In the rows, zero is written as 128.
Each named move below is a turn or a mirror, shown by a few rows before and after it. Which moves, in which order, take the first row of each later pair to the second? The first pair is answered.
move noder:
[126 123 112 154 132 124 140 107 170 152 119 142 132 155  98 122 152 126
 139 121 109 157 110 101 124  98 128 138 160 104 146 148 140 169 103 132
 138 125 126 105 131 129 142 109 116 140 117 106]  ->  [103 137 108 138 125 151 140 139 144 146 147 105 124 153 103  97 126 116
 110 102 155 178  98 105  96 104 137 120 146 114 149 138 132 128 116 107
 138 116 141 117 141 149 152 133 125 135 139 125]
[171 162  89 125 124 102 159 138 126 148 123 144 126 131  92 127 155 149
 125 101 144 149 110 120 150 107 123 110 105 127 123 133 102 135  55 111
 182 164 133 132 155 167 129 130 120 163 123 135]  ->  [169 164  89 123 121 105 157 143 121 147 130 140 126 130  91 126 151 148
 122  98 150 148 109 124 149 108 123 109 105 127 125 132 100 130  57 108
 182 163 134 134 155 170 129 135 124 161 127 135]
[128 129 148 126 121 154 116 146 111 124 111 126 133 133 120 128 110 134
 115 132 127 144 139 129 101 128 129 138 148 153 143 132 120 125 141 144
 149  97 146 139 110 112 113 145 159 141 135 110]  ->  [137 123 150 133 125 142 120 136 123 126  98 136 134 133 119 139 122 139
 125 138 112 136 144 126 112 125 125 144 154 149 142 136 122 138 134 152
 150  99 142 139 107 105 110 135 157 141 127 106]
[103 140 123 122 121 170 115 166 143 152 118 155 108 124 149  98 110 167
 119 137 126 141 131 137 142 116 108 121 125 130 147 131 120  81 112 128
 106  93 129 156 123 101 142 145 152 106 124  91]  ->  [116 138 123 129 128 150 116 151 157 153 100 172 109 125 147 111 122 174
 135 145 103 132 136 136 155 112 101 131 132 126 148 135 125  98 106 137
 106  97 119 150 118  92 134 135 144 108 114  81]
move sefe:
[118 129 118 122 128 153 135 146 106 138 131 141 116 136 123 128  93 136
 127 119 129 132 134 141  98 133 110 138 137 115 140 133 111 120 135 124
 106 111 135 150 122 115 110 116 130 130 155 102]  ->  [143 131 104 142 113 124 141 137 139 142 128 141 112 149 121 151 108 123
 129 120 112 151 133 143 109 136 112 128 135 114 134 146 113 125 121 113
 120 134 135 136 119 118 112 126 103 139 147 110]
[ 94 134  93 139 129 107 106 133 107 121 148 127 119 135 128 103 121 128
 144 130 140 157 121 128 112 146 122 149 113 162 147 134 102 139 128 151
 147 177 101 137 124 131 139 157 138 108 108 153]  ->  [ 93 135  92 137 131 110 103 133 106 123 148 128 119 135 130 106 123 127
 142 132 140 155 120 130 112 143 125 148 114 164 148 132 101 140 124 150
 147 175 100 137 125 131 140 157 137 108 109 151]
[153 129 126 113 130  97 129  90 128 103 118 120 112 139 129 123 140 139
 153 170 125 118 109 124 131 122 123 143 115 117 139  97 118 143 125 140
 108 137 141 133 138 107 150 115 139 124 108 137]  ->  [151 131 127 114 133 101 127  93 127 103 119 122 112 137 132 123 138 142
 152 167 123 118 108 125 132 121 130 143 114 120 139  99 119 143 128 142
 108 134 139 133 137 108 147 112 142 125 108 136]
move mog:
[123 152 108 146  96 112 131 116 119 122 143 121 128 124 115 140 165 131
 107 133 167 128 119 105 151 129 126 128 133 127 101 124 160 126 115 107
 128 149 100  97 126 146 165 137 117 144 154 153]  ->  [126 155 103 150  97 112 133 119 121 124 143 121 126 126 117 142 165 131
 105 134 166 129 118 106 152 129 125 129 133 126 101 122 160 126 115 109
 127 151 100 100 128 146 162 138 112 145 154 156]
[143 136 118 136 134 149 104 123 141 161 156 114 118 135 106 120 120 110
 136  94 123 150 167 111 106 140 133 116 151 122 114 144 155 119 141 129
 139 114 149 114 117 149 125 132 125 108 118  93]  ->  [144 138 119 136 135 144 105 122 147 163 154 115 114 133 107 122 120 108
 135  94 123 152 166 112 107 142 133 114 152 121 112 145 157 120 140 130
 142 114 150 114 118 148 122 130 122 107 116  93]
[141 158 125 112  96 132 126 144 138 109 138  83 101 122 127 126 128 117
 105 129 141 152 133 127 120 119 132  90 109 140 125 128 134  89 119 112
 166 150 141 123 111 149 172 161  92 143 117 149]  ->  [136 150 130 107  93 138 123 144 124 107 144  76 108 123 121 118 129 119
 108 126 147 147 131 121 111 122 133  93 108 141 120 125 134  97 125 113
 168 157 141 124 115 146 180 155 106 140 115 152]
[132 129 104 134 101 126 148 134 145 132 112 118 110 159 107 140 118  93
 151 115 116 134 148 138 151 116 115 123 151 114 111 146 131 142 108 111
 120 140 162 103  98 129  89 139 125 146 107 122]  ->  [117 115 115 125  95 136 138 129 115 127 120 104 126 161  94 121 117  93
 154 108 129 127 143 128 132 121 109 126 153 116 106 140 129 154 121 116
 120 151 163 105 101 119 110 132 150 138 103 121]
move Dobar:
[136 133 128 125 141 120 120 131  98 115 123 151 142 105 145 130 109 158
 120 161 142 106 134 134 136 116 137 157  91 170 129  80 134 121 143 162
 134  99 112 103 119  83 115 152 157 125 134 123]  ->  [138 134 128 126 137 121 121 140 100 110 127 152 136 112 141 130 105 155
 113 161 152 116 129 136 133 120 139 153  90 176 133  82 132 112 141 156
 142 104 117 106 119  88 119 163 152 126 137 125]
[100 135 149  94 143 153 126 121  78 131 141 110 139  98 144  83 115 136
 122 114 154  93 121 120 113 120 137 126 131 113 131 110 116 123 139 132
  92 100 122 152 137 147 130 105 148 107 140 138]  ->  [104 142 142  93 124 153 128 149  87 124 147 100 131 114 144  91 106 125
 103 110 178 122 114 124 101 132 138 111 121 137 131 115 116  98 140 111
 113 114 131 151 138 154 141 143 137 112 143 146]
[132 128 128 144 139 125 140 126 133 122 131 129 120 107 125 135 135 128
 139 127 134 139 123 130 122 125 140 129 138 121 133 127 150 116 119 134
 105 131 120 119 132 141 133 142 106 133 131 131]  ->  [136 130 127 145 137 121 138 125 136 121 132 127 118 110 125 134 135 125
 137 129 135 142 123 128 121 125 141 129 140 124 132 127 148 114 121 130
 108 132 119 117 131 142 136 144 107 135 131 133]
[168 104 131 147 129 145 127 109 104 139 122 155 146 154 128 162 121 171
 147 130 147  84 182 116 161 122  87 137 137 134 175 125 138 156 106 171
 107 113 114 112 136  81 144 150 141 114 111 139]  ->  [155 113 134 143 142 162 129 119  97 141 131 154 139 139 138 151 108 176
 139 126 154  78 183 119 162 117  96 135 135 127 186 119 138 141 108 172
  91  90 116 120 139  90 132 150 144 112 124 139]
Then:
(2 to 3 moves a pair)
[109 110 156 110 144 145 110 112  90 124 128 134 149 107 131  97 144 149
 145 132 134  95 124 115 126 128 127 157 140 126 129 108 137 165 138 155
 120 122 112 133 139 111 137 104 163 118 117 110]  ->  [ 97 127 155 103 136 163 109 142  83 117 146 114 137 111 143  87 125 140
 120 122 171 114 115 118 110 134 133 141 123 141 134 105 131 129 147 133
 126 113 125 144 146 126 141 133 161 116 130 124]	noder Dobar
[105 177 121 116 177 118 162 137  78 124 178 128 108 139 157  85 148 169
 122 102 181  75 101 129 128 122 173  85 111 153 123  85 127 122 132 146
 101 121 126 141 139 179 120 142 132  98 161 187]  ->  [161 156 121 141 165  51 164  98 137 126 125 170 118 167 139 144 197 175
 160 132 121  72 113 128 157 124 155 103 132 157 115 112 138 182 109 174
 134 166 105 109 123 143 121 140 106 115 119 165]	Dobar noder
[164 135 121 134 129 103 122 126 142 140 154  95 105 136 116 140 151 110
 113 130  97 135 125 137 166 121 148  83  90 114  95 137 106 136 123 107
 147 144 141 107 148 130 134 148 108 110 130 145]  ->  [139 136 122 121 140 131 124 127 111 145 169  83 109 120 122 112 139 112
 105 123 111 122 123 136 158 116 154  81  87 104  99 124 104 127 132 106
 129 124 145 118 154 141 130 132 123 101 142 148]	Dobar Dobar noder
[130 136 135 150 131 131 135 105 126 125  99 143  88 128 113 151 133 135
 154 127 132  82 150 108 116 108 125 160 156 110 138 145 146 135 123 151
 133 136 115 103 128 100 119  93 108 139 118 117]  ->  [124 160 127 145 122 154 140 148 129 117 119 127  68 130 127 146 105 126
 119 120 173 111 139 119  99 116 133 138 135 127 151 140 144  88 131 124
 145 120 132 112 129 123 112 136  95 144 138 134]	Dobar Dobar Dobar
[145 132 120 122  99 108 133 127 127 138 141  85 131 130 126 130 166 104
 109 119 147 142 117 124 137 125 128 113 103 142 106 125 118 135 122 109
 151 163 116 113 146 147 170 163 120 116 118 157]  ->  [155 132 115 135 112  90 137 107 154 147 126 105 126 123 132 148 177 108
 123 129 114 127 127 124 159 117 127 120 113 130 110 131 122 153 106 120
 143 160 107 107 141 145 155 141 106 122 113 147]	Dobar mog
[148 129 141 103 112  96 136 150 162  98 109 164 126 136 134 164 131 112
 134 148 104 134  94 147 137 136 146 151 104 166 140 131 135 125 104 104
 143 143 114 118 157 108 133 190 102 147 110 106]  ->  [136 121 147 102 137 101 134 117 145 110 103 180 137 113 137 151 139 125
 154 153  79  94 105 142 155 119 146 168 118 137 139 123 138 152 100 131
 114 124  98 123 156 102 117 138 115 143 107  92]	Dobar Dobar
[137 135 114 132 151 130 133 133 148 125 110 162 109 107 149 131 108 138
 127 150 108 113 135 139 144 133 144 132 127 135 146 137 140 120 112 146
 113  98 119 130 117 130 100 117 126 140 131 120]  ->  [129 140 113 125 145 140 132 149 139 123 117 151 105 107 153 125  99 136
 115 144 126 125 131 142 131 138 147 126 119 141 145 136 136 102 118 136
 116  94 126 136 119 136 100 132 130 140 136 126]	mog Dobar mog
[145 101  98 119 111  97 119 137 139 166 115 107 124 181 129 164 131 113
 133 121 165 181 122 113 120 154 153 117 119 162 124 135 114 105 136 127
 135 135 136 113  95 124 126 147  91 169 138 116]  ->  [151  84 104 125 128  81 116 102 141 173  97 129 137 173 125 173 151 125
 160 130 128 152 132 109 137 141 147 135 137 145 119 136 118 141 129 148
 123 136 119 107  91 108 114 110  96 167 126 103]	noder Dobar
[129 134 110 124 127 122 128 162 134 117 122 115 103 137 132 136 125 129
 110 127 162 148 107 128 119 152 129 114 105 165 123 132 121  99 128 103
 151 141 143 134 132 129 135 189 111 142 136 146]  ->  [109 137 115 116 141 140 128 158 109 122 137 106 103 122 137 115 112 129
 105 122 171 134 105 126 113 148 132 118 103 155 124 121 120  92 136 105
 134 125 146 146 136 136 129 174 125 136 146 148]	noder Dobar noder
[105 166 132 125 118 150 153 130 115 154 123 111 123 118 110 114 166 114
 117 122 143 142 135 151 107 149 102 127 135 156 150 101 161  86 108 128
 120 121 151 158 110 141 137 160 158 136 145 116]  ->  [127 161 132 141 129 122 155 109 146 158  97 141 121 117 112 141 183 124
 138 138 103 128 141 151 131 144  98 138 148 147 148 109 168 115  96 144
 119 126 139 146 103 130 118 145 142 142 129 103]	mog noder
[154 147 105 148  99  91 141 135 153 147 124 161 133 146 136 152 144 139
 142 148 103 146  85 135 140 149 118 105 119 123 128 129 134 121 132 131
 137 115 126 132 112 154 140 121 107 146 124 172]  ->  [151 138 105 148  89  92 135 134 143 146 128 150 138 155 127 146 146 133
 141 143 114 150  85 130 134 153 114 104 117 125 118 130 133 124 136 127
 143 131 130 131 113 153 152 122 112 144 120 174]	noder Dobar
[141 106 113 127 124 150  77 122 120 100  93 134 141 114 103 132 117 127
 157 124 120 134 151 115 102 137  97 150 176 102 157 122  99 175 150 122
 131 154 160  99 102 113 101 109 136 130  90  96]  ->  [117 125 112 116 127 186  77 153 100  95 119 115 127 110 119 111  91 122
 130 111 158 148 140 122  87 140 106 133 160 108 166 113  91 131 161 105
 125 130 175 116 110 133  99 128 140 127 116 107]	Dobar noder Dobar
[144 164  95 168 105 106 152 149 150 144 132 103 137 126 118 116 113 106
 101 134 131 174 103 148 120 120 144 122 104 133 140 127 107 106 118 102
 122 168 145 115 136 155 182 150 126 144 130 155]  ->  [143 142 110 171 136  95 152  99 145 152 104 135 156 108 112 115 138 129
 145 153  77 121 121 139 148 101 133 156 133 105 135 125 114 162 108 147
  92 162 124 111 136 132 165  86 142 141 108 128]	mog noder Dobar
[146  96 142 111 113 110 124 119 123 124 119 118 147 126 121 118 160 132
 132 132 138 108 138 129 113 134 134 135 130 118 109 118 128 155 127 141
 121 146 112 135 130 119 142 106 142 125  96 139]  ->  [130 121 140 103 123 139 132 149 115 120 136 111 128 114 143 106 130 130
 104 125 166 117 135 140 105 133 147 121 115 123 126 108 121 113 133 127
 112 111 126 150 134 143 127 127 139 127 121 147]	Dobar Dobar Dobar
[161 118  94 163 119 123 149 110 147 125 116 106 108 137 102 150 122 106
 145 121  94 149 134 138 146 129 125 131 143  96 128 133 124 128  86 117
 114 163 132 142 123 111 135  80 111 136 114 117]  ->  [156 136  89 160 116 128 154 128 151 124 129  96  96 137 114 149 106 102
 128 116 110 163 131 144 141 131 130 123 131 100 133 131 123  99  88 104
 113 148 142 149 124 124 130  95 104 138 128 125]	mog noder mog
[128 150 165 103 142 166 151 175 132  91 104 141 152 146 147 123 105  84
  84 154 164 146 122 129  92 133 125 128 121 134 124  86 119  95 109 122
 140 113 120 118 134 109 147 162 155 107 147 121]  ->  [135 139 177 108 166 161 149 149 142  95  79 174 157 131 149 131 114 102
 112 171 123 116 137 126 111 123 119 150 140 113 131  86 125 129 102 153
 122  96 107 115 127  95 122 127 159 108 132  99]	noder sefe Dobar
[120 113 138  95  94 161 112 152 100 101 111 125 131 151  91 120 104 117
 134 122 153 146 132 117  81 133  98 142 154 155 135 131 124 137 168 145
 150 148 156 142 124 107 133 160 171 147 124 106]  ->  [105 115 145  89 112 177 113 147  86 107 116 126 128 133 100 106  94 126
 136 119 152 123 139 115  84 122 104 142 157 140 141 120 122 134 169 153
 125 121 156 152 128 115 121 140 181 139 132 105]	noder Dobar noder
[112 150 146  88 139 141 133 143 107 135 135  96 158 112 141 113 161 123
 101 119 167 110 120 119 117 142 145 112 117 129 110 107 149  95 128 117
 113 120 117 133 145 139 161 123 150 120 143 119]  ->  [114 168 147  97 158 136 138 146 129 134 124 124 142  99 161 126 152 138
 101 132 150  97 126 126 135 132 149 114 119 123 126 105 154  89 120 125
 103  93 115 136 142 144 134 120 134 124 147 111]	noder Dobar Dobar
[144 130 136 151 122  80  96 137 138 100 129 171 118 145 132 144 164 163
 191 162 131  92  94 117 122 135 150 132 130 116 140 115 113 148 151 166
 173 171 114 111 159 136 177 133 151 125  90 167]  ->  [111 132 149 136 143 116  93 141 103  99 142 174 119 123 139 112 141 179
 189 158 141  71  98 117 116 126 153 139 129 105 154  97 111 139 163 178
 146 132 115 129 161 141 164 114 176 119 105 161]	sefe Dobar
[115 116 133 121 108 156 122 147 110 117 147 119 128 142 114 127  93 132
 127 103 139 142 110 144 108 132 127 131 151 138 129 129 133 130 149 136
 133 124 141 131 119 116 128 131 163 136 121 117]  ->  [123 108 133 124 105 145 118 137 112 117 140 120 134 147 106 133 105 133
 137 107 126 138 112 137 111 135 123 135 156 136 124 133 134 144 149 139
 138 135 139 123 117 106 132 122 163 136 113 116]	Dobar Dobar
